One vector is turned by the same rotation once a step. Each row is the vector after some number of steps, and that number follows the row.
The counts run from 0 to 142.
90,185,-248,-301,-234,-97,-124,-374,42,105,156,-183,19,97,-70,16,70,126,222,30,-192,1,120,-92,134,-30,151,-77,231,-210,135,101,-9,-104,-100,-111,-48
73
-222,223,206,257,-138,142,48,-162,-221,120,-26,-328,-36,-113,198,-158,35,-25,-133,140,-206,-50,-206,-50,-85,-78,-99,-162,131,-277,154,-145,228,-64,139,171,109
92
-4,256,129,-199,-60,26,-63,103,-127,-20,243,188,-284,-29,-26,-62,237,67,0,-98,-36,199,-28,-333,-65,-78,192,-55,-69,-378,172,-61,54,-105,96,117,176
107
-116,47,70,-56,20,237,59,-311,-155,34,-110,-130,-98,-158,182,-158,-61,-37,-173,77,-275,-17,-132,-248,-18,-14,107,-33,-160,-91,-65,-173,-159,49,396,174,139
122
-54,-40,-29,-122,-193,202,-26,-68,-123,-82,-37,-228,3,-298,-113,-134,-74,-80,-63,-112,-275,-27,-35,-140,-21,-2,294,224,-107,-234,110,-251,307,-152,230,-25,313
13
-34,40,7,14,92,34,99,-446,-83,44,-106,126,-31,-60,309,-206,-24,164,-91,170,-210,-85,5,-78,101,128,61,-91,90,-141,-155,29,-402,108,305,180,-27
126
-64,282,16,-3,-261,-56,-14,-173,-116,-3,433,68,-100,5,31,56,271,82,14,-58,-122,129,95,-79,-65,31,145,40,211,-428,238,117,67,-61,-112,153,139
103
31,133,-81,-337,64,8,-342,134,-214,7,84,50,177,-110,201,-84,52,-69,-30,128,-100,141,74,-5,-184,-142,-111,-6,365,-287,90,-42,10,-333,-81,18,122
140
90,-5,-17,128,19,-339,45,-424,-74,-78,-219,-190,317,-175,60,-265,-29,164,75,104,-109,-179,64,6,18,-31,-109,6,150,-383,96,20,28,18,56,-14,98
94
133,238,-117,-42,-107,119,-262,-60,118,-170,211,178,47,-162,42,-250,104,-11,27,137,-145,126,17,-102,216,184,155,18,-213,-341,-133,184,-250,60,39,87,142
132
219,135,-82,15,191,-269,-279,95,-142,-304,198,117,161,-67,36,-342,78,12,20,116,-175,25,94,-5,-85,6,-13,91,219,-361,59,0,-152,84,-175,91,80
31
-27,-55,179,76,34,-123,261,202,-43,100,125,91,-140,101,63,-203,242,274,65,10,-164,27,-9,-164,97,-62,138,70,365,-142,37,-59,196,-387,66,-154,50
82
121,-5,-88,-13,-52,28,27,-487,15,152,2,172,183,-231,238,-139,-110,76,-53,66,-145,-72,-15,20,35,110,251,27,155,-314,-75,103,-293,47,124,-4,123
21
-17,60,84,90,94,-66,129,-325,-226,99,-140,-231,56,-295,279,-393,28,64,159,-38,-176,-62,40,-206,127,-29,-162,-186,95,-95,-62,-187,30,-25,-47,-262,35
89
-3,49,159,233,6,-56,90,224,-108,66,218,5,43,-5,84,-318,269,67,13,169,-357,74,36,-155,160,84,-99,141,305,-81,-194,102,-33,-200,-79,-98,38
56
134,79,-257,-487,-126,132,-298,-243,-24,-62,-36,-173,43,-34,-77,-105,-51,-73,28,19,-307,72,59,-210,99,-9,259,121,-153,-61,-23,-87,-57,-60,208,-75,50
43
120,-137,-81,-248,65,7,-15,-214,78,-24,20,-183,148,32,-22,8,35,-166,35,62,-375,-64,-212,-76,-14,76,287,299,381,-140,-23,-126,-96,-281,-59,178,-48
46
75,145,14,94,77,-210,75,-215,-121,-11,262,245,41,-203,212,-301,204,120,48,41,-230,79,209,-131,93,130,-35,74,174,-190,-235,183,-334,124,-122,18,59
26
-112,-130,2,-42,93,-105,248,-411,-342,-10,-51,-189,-81,-36,158,-207,-55,61,-29,-65,-367,-154,11,-154,-129,-107,81,133,376,-35,-1,-304,-44,56,57,68,52
15
-33,-91,-72,-68,-50,102,12,237,-195,-255,93,80,-67,-149,110,-152,-97,100,-32,-70,-130,-1,-13,5,-101,56,285,143,275,-239,98,-274,355,-248,63,72,160
113
38,167,75,-225,135,-62,-214,440,-120,-420,-13,92,-90,83,7,-281,124,76,-36,173,-146,122,-47,-216,32,-24,-91,-10,-43,-234,-66,-94,34,-85,213,216,29
138
-35,102,76,-215,76,48,-323,406,-62,-276,100,-28,99,-17,108,-101,10,-100,-18,182,-69,71,-112,25,-123,-35,16,116,186,-287,11,-83,146,-298,14,280,93
139
-5,-91,-37,-94,-146,-22,15,88,-179,-173,68,-24,61,-259,51,-153,11,119,1,-103,-160,10,84,-29,-79,-26,164,231,240,-232,193,-171,398,-315,-60,-107,215
9
-25,-7,166,226,-86,34,208,183,-125,-66,-69,-121,-114,-126,17,-380,156,212,46,37,-238,9,6,-253,217,7,38,33,-65,-47,-55,-161,370,-198,179,-238,133
86
-13,187,36,-11,-272,0,13,-94,178,-212,247,-34,-4,-174,-81,-1,213,71,45,-46,-35,72,-30,-74,76,167,194,108,-70,-504,110,86,155,-88,32,335,132
102
-7,162,200,129,41,-29,-97,319,-54,-128,8,-188,73,-113,-99,-347,286,-23,-13,254,-278,89,-75,-221,144,-64,-227,18,-47,-141,-91,-4,125,-129,113,-23,81
60
-72,-17,20,369,-190,98,76,175,-176,-76,150,-262,10,-80,49,-320,-36,94,63,99,-255,-80,-94,-22,120,34,140,74,183,-183,79,-208,382,-187,-43,-96,69
87
89,255,7,-151,-72,8,-163,88,21,-279,136,116,-182,15,-28,-190,52,174,133,4,95,64,-158,-134,47,-43,303,-184,-149,-504,227,-162,142,-71,61,143,105
2
-1,59,62,42,-31,-26,104,-390,-51,48,-11,250,-30,-110,235,-241,71,260,-118,44,-209,14,77,-207,137,86,126,-8,-85,-147,-111,93,-292,86,338,20,182
22
-143,-88,195,47,57,37,198,-193,-9,-29,-124,-155,52,-205,-1,-127,150,-50,-245,76,-361,-21,-150,-239,-70,47,44,284,66,-153,-76,-94,-67,-67,354,283,183
123
-206,254,136,61,-159,44,41,-342,-22,-57,-159,-86,-94,-35,219,-54,39,225,-126,128,-58,-68,16,-73,118,8,-85,-263,-93,-281,67,32,129,36,426,290,76
96
52,153,-101,-391,195,-180,-245,27,-234,-10,-108,88,113,-25,169,-190,82,136,25,74,-147,138,289,-138,-82,-139,-210,-61,259,-104,13,32,-102,-179,59,-105,50
141
36,61,-89,-252,-208,-148,-40,-189,124,-21,141,-279,121,15,-123,76,165,27,203,18,-160,18,66,-31,132,56,42,173,339,-240,67,83,182,-251,-170,154,-84
72
137,45,-60,-224,136,-6,33,-256,66,171,-1,96,-155,185,18,-162,70,93,-29,115,-317,-19,-23,-331,118,-62,221,-45,63,-47,-121,-48,-334,-77,374,-121,-13
48
-66,176,109,138,-54,255,-21,260,21,235,157,33,-44,-126,171,-235,224,9,-57,214,-282,184,-170,-150,241,134,59,10,43,-126,-202,133,-39,-280,115,-106,82
55
